(in the rows, 128 means zero)
Turns, then the turns between two rows, first turn first; the first pair answered:
turn Mapu:
[116 137  78 117 162 121 179 145 138 122 101  96  73 121 101 126 107 142]  ->  [ 87 152 107 141 171 125 159 185 140 111 142 101 118 112 134  78 124 107]
[131 142 158 112 100 105  95 116 103  86 122 172 145 111 129 119 131 109]  ->  [131 130 151 100  99 103  94 104  99  94 111 163 121 113 119 137 139 119]
[153 116 164 107 112 164 127  83 124 140 127 151 107 119 120 163 151 170]  ->  [172 117 171 139 153 172 133  91 126 110 109 158 135 128 106 116  96 115]
[160 135  98 111  98 111 121 130 175 152 117  79 194 137 101 115  97 156]  ->  [153 141  99 120  96 103 119 138 165 157 136  93 203 131 116  98 109 145]
turn zati:
[107 154 165 117 151 149 106 128 109 148 116 160 120 131 155  88 175 116]  ->  [154 145 128 126 177 159 123  97 128 174 103 128  99 154 133 108 108 130]
[135 127 141 158  81 107  98 117  97 133 175 156 167 140 130 142 122  97]  ->  [152 120 165 138  84 132  99  88 102 154 156 163 138 132 119 164 129 132]
[124 126 156 129 128 147 108 109  95  90 109 160 158 116 107 102 136 125]  ->  [163 115 133 131 148 156 117  89 110 101  98 134 139 134 101 119  87 136]
turn dup:
[119 136 159 125 112 144 119 147 137 126 148 135 138 129 163 139 184 151]  ->  [130 126  99 143 127 106 130 144 156 115 139 109 151 166 153 140 102 118]
[147 117 120 125 130 114 137  87 134 114 143 165 142 146 112 112 119 114]  ->  [134 112 136 129 127 149 131  88 144 131 163 151 140 144 127  96 152 131]
[133 126 149 150 112 114 104 145 108 126 143 138 138 128 122 107 147 111]  ->  [134 128 134 157 121 109 110 154 119 128 150 134 137 142 125 102 129 109]
Pairs:
(2 to 3 turns a pair)
[117 119 189 106 126 194 139 117 161 143 164 148  94 128 137 123 177 180]  ->  [121 113 132  94 100 143 157 105 166 156 145 108  69 143 128 174 159 196] | zati zati Mapu
[118 146 100 108 128 130 146 111 144 167 146  91  97 128 120 155 140 167]  ->  [103 149 118 138 156 114 146 164 133 106 132 123 156 114 120  87 121  85] | Mapu zati dup
[127 122 152 134  91 147 100 123 142 146 169 133 161 151 169 150 157 130]  ->  [181 114 136 132 134 160 109  90 152 143 134 117 142 167 137 149  92 127] | zati Mapu
[130 117 112 142 137 160 102  99 137 155 193 104 135 150 142 114 117 154]  ->  [148 113 115 146 155 164 108 104 142 146 164 108 144 149 138 106  93 141] | Mapu Mapu
[138 139 146 110 105 122 127 124 107 134 140 176 105  91 128 115 160 141]  ->  [152 140 148 118 134 125 135 132 108 114 131 178 116 100 126  84 129 111] | Mapu Mapu
[111 113 143 111  89 114 116 115  97 104 120 154 148 106 121 140 164 138]  ->  [136 118 119 151 143 126 127 135 120 109 124 127 179 138 137 101  91 103] | zati Mapu
[135 106  60  62 141  72 181  88 127 139 101  76  39 136  98 178 100 179]  ->  [144 118 123 106 246 144 186 117 119 108  80 103  73 145  77  55  63 114] | dup Mapu
[ 90 118  81 137 134  87 163 168 128 102 118 121 148 151 143 131  83 127]  ->  [ 94 109  79 114 103  81 159 144 128 124 114 106 125 152 140 164 106 154] | Mapu Mapu
[140 113  88 103 161 151 136 124 133 172 145  89 110 130 127 145  97 155]  ->  [ 95 116 149 110 154 164 107 154 112 138 153 134 144  94 147  82 167 124] | Mapu zati
[ 70 163 112 121 130 108 136 157 123 101 133 140 126 107 111 119 220 122]  ->  [115 162 155 134 187 162 142 137 126  99 100 150 123 112  89  77 172 111] | zati Mapu zati
[138 130 181 123 179 156 128 133 110  84  82 163 147  91  95  70 120 104]  ->  [187 126 115 111 168 167 142  92 158 171 109  94  95 139 111 152  74 171] | Mapu zati
[127 116 108 181 163 145 127 151 129 127 120 108 156 138 121  73  61  95]  ->  [104 110 173 107 109 158 122  99 104 133  94 156  95  87 115 133 179 162] | zati Mapu
[115 122 102 123 166  98 157 125 111 104 127 107 146 101 113 141  99 105]  ->  [100 131 148 125 167 133 163 125  96 108 125 121 138  85 108 116 132 123] | dup Mapu Mapu
[124 120 124 152 108 153 141 171 147 170 193 123 154 152 173  94 147 111]  ->  [119 120 160 119  79 144 126 144 124 142 158 169 142 113 166 126 196 126] | dup dup
[132 126 111 121 110 115 145 116 142 127 116 124 121 149 132 159 108 134]  ->  [138 138 161 124 134 156 144 120 120 127 106 144 121 132 126 127 127 140] | dup Mapu dup
[ 96 120 199 148 130 166 108 123 132 127  97 178 128 145 143 129 169 139]  ->  [ 84 127 125 180 113 136  98 161 161 143 147 129 154 180 174 124 132 107] | Mapu zati Mapu
[ 78 146 103 101  71 113 138 143 134 165 157 107  81 123 143 165 205 181]  ->  [ 50 149  92 111  66  80 133 172 122 140 168 100 102 111 151 157 193 150] | dup zati
[158 119 107 128 157 161 146 155 165 133 154  97 103 157 131 116 119 142]  ->  [123 118 139 123 141 165 129 171 153 124 165 116 116 134 146  99 173 142] | Mapu zati
[169 114 129  93 124 125 122  79 119 102  83 137  99 122 106 179 103 149]  ->  [134 121 153 102 114 100 109 101 106  70  78 162 122 102 112 155 134 123] | zati zati Mapu
[142 140 171 124 138 146 105  97 122 119 127 170 113 115 118 131 171 150]  ->  [135 147 176 134 149 154 110 100 124 119 120 175 135 113 123 101 162 128] | Mapu Mapu
[119 152 112 177 123 154 113 106 144 173 171 138 162 164 164 131 162 128]  ->  [104 161  94 194 137 123 121 123 143 140 157 138 186 165 159 109 140  90] | zati Mapu zati
[172 108 166 105 136 159 102  92 162 151 131 139 141 148 143 148 115 150]  ->  [148 109 187 101 127 149  93 110 152 133 122 164 147 125 138 135 160 139] | dup zati zati
[137 132 172 146 114 113  91 140 112 116 147 166 176 106 145 109 160 107]  ->  [144 126 153 144 115  77  97 132 110  96 125 166 176 111 133 121 120  85] | dup dup
[143 110 154 131 144 150 104 136 108 124 143 133 161 130 141  77 123 150]  ->  [160 103 124 111 113 137 107  97 114 139 142 118 131 135 138 132 114 178] | dup Mapu zati
[108 162  89 123  70  89 100 152 112  85 165 163 139 127 148 126 125 119]  ->  [157 153 127  95  95 150 122  96 128 149 156 155  86 137 129 155 142 183] | dup zati
[129 107 127  84 101 116 148 101 113  96  47 131  96 103  86 157 148 151]  ->  [124 123 123 147 173 142 157 172 132  85  80 116 154 135 110  64 100  77] | Mapu dup dup
[139 122  99 117 153 139 169 106 143 153 102 103  94 145  96 139 101 159]  ->  [144 130 116 116 149 159 170 115 142 168 123 110  92 140 109 137 125 170] | dup dup
[110 148 186 114 113 129 130 136 107 118 135 171 137  92 134 121 204 136]  ->  [165 141 160 131 179 139 157 116 121  92  74 156 135 116  97  97  94 101] | Mapu Mapu zati
[199  88 110 136 103 128 134 108 147 157 128 122 105 166 116 156  71 175]  ->  [157 110 178 163 130 176 106 157 137 152 172 142 153 151 148  68 136 150] | Mapu dup dup
[117 134 142 128 166 120 110 139  96 102  69 151 139 116  82  87 105  85]  ->  [122 133  61 120 132  80 127 133 122 133  97  93 120 146  93 153  75 106] | Mapu Mapu zati
[157  84 140 137 118 113 118  99 124 122 132 148 179 151 112 134  87 111]  ->  [137  83 153 120  83 107 104  99 111 125 135 168 163 135 118 151 140 125] | zati Mapu
[ 92 149 110  93 130  96 156 116 108 104  93 127  88  95 103 141 155 151]  ->  [ 84 161 143 118 166 150 158 155 114 119 115 129 107  96 114  79 166 128] | Mapu dup
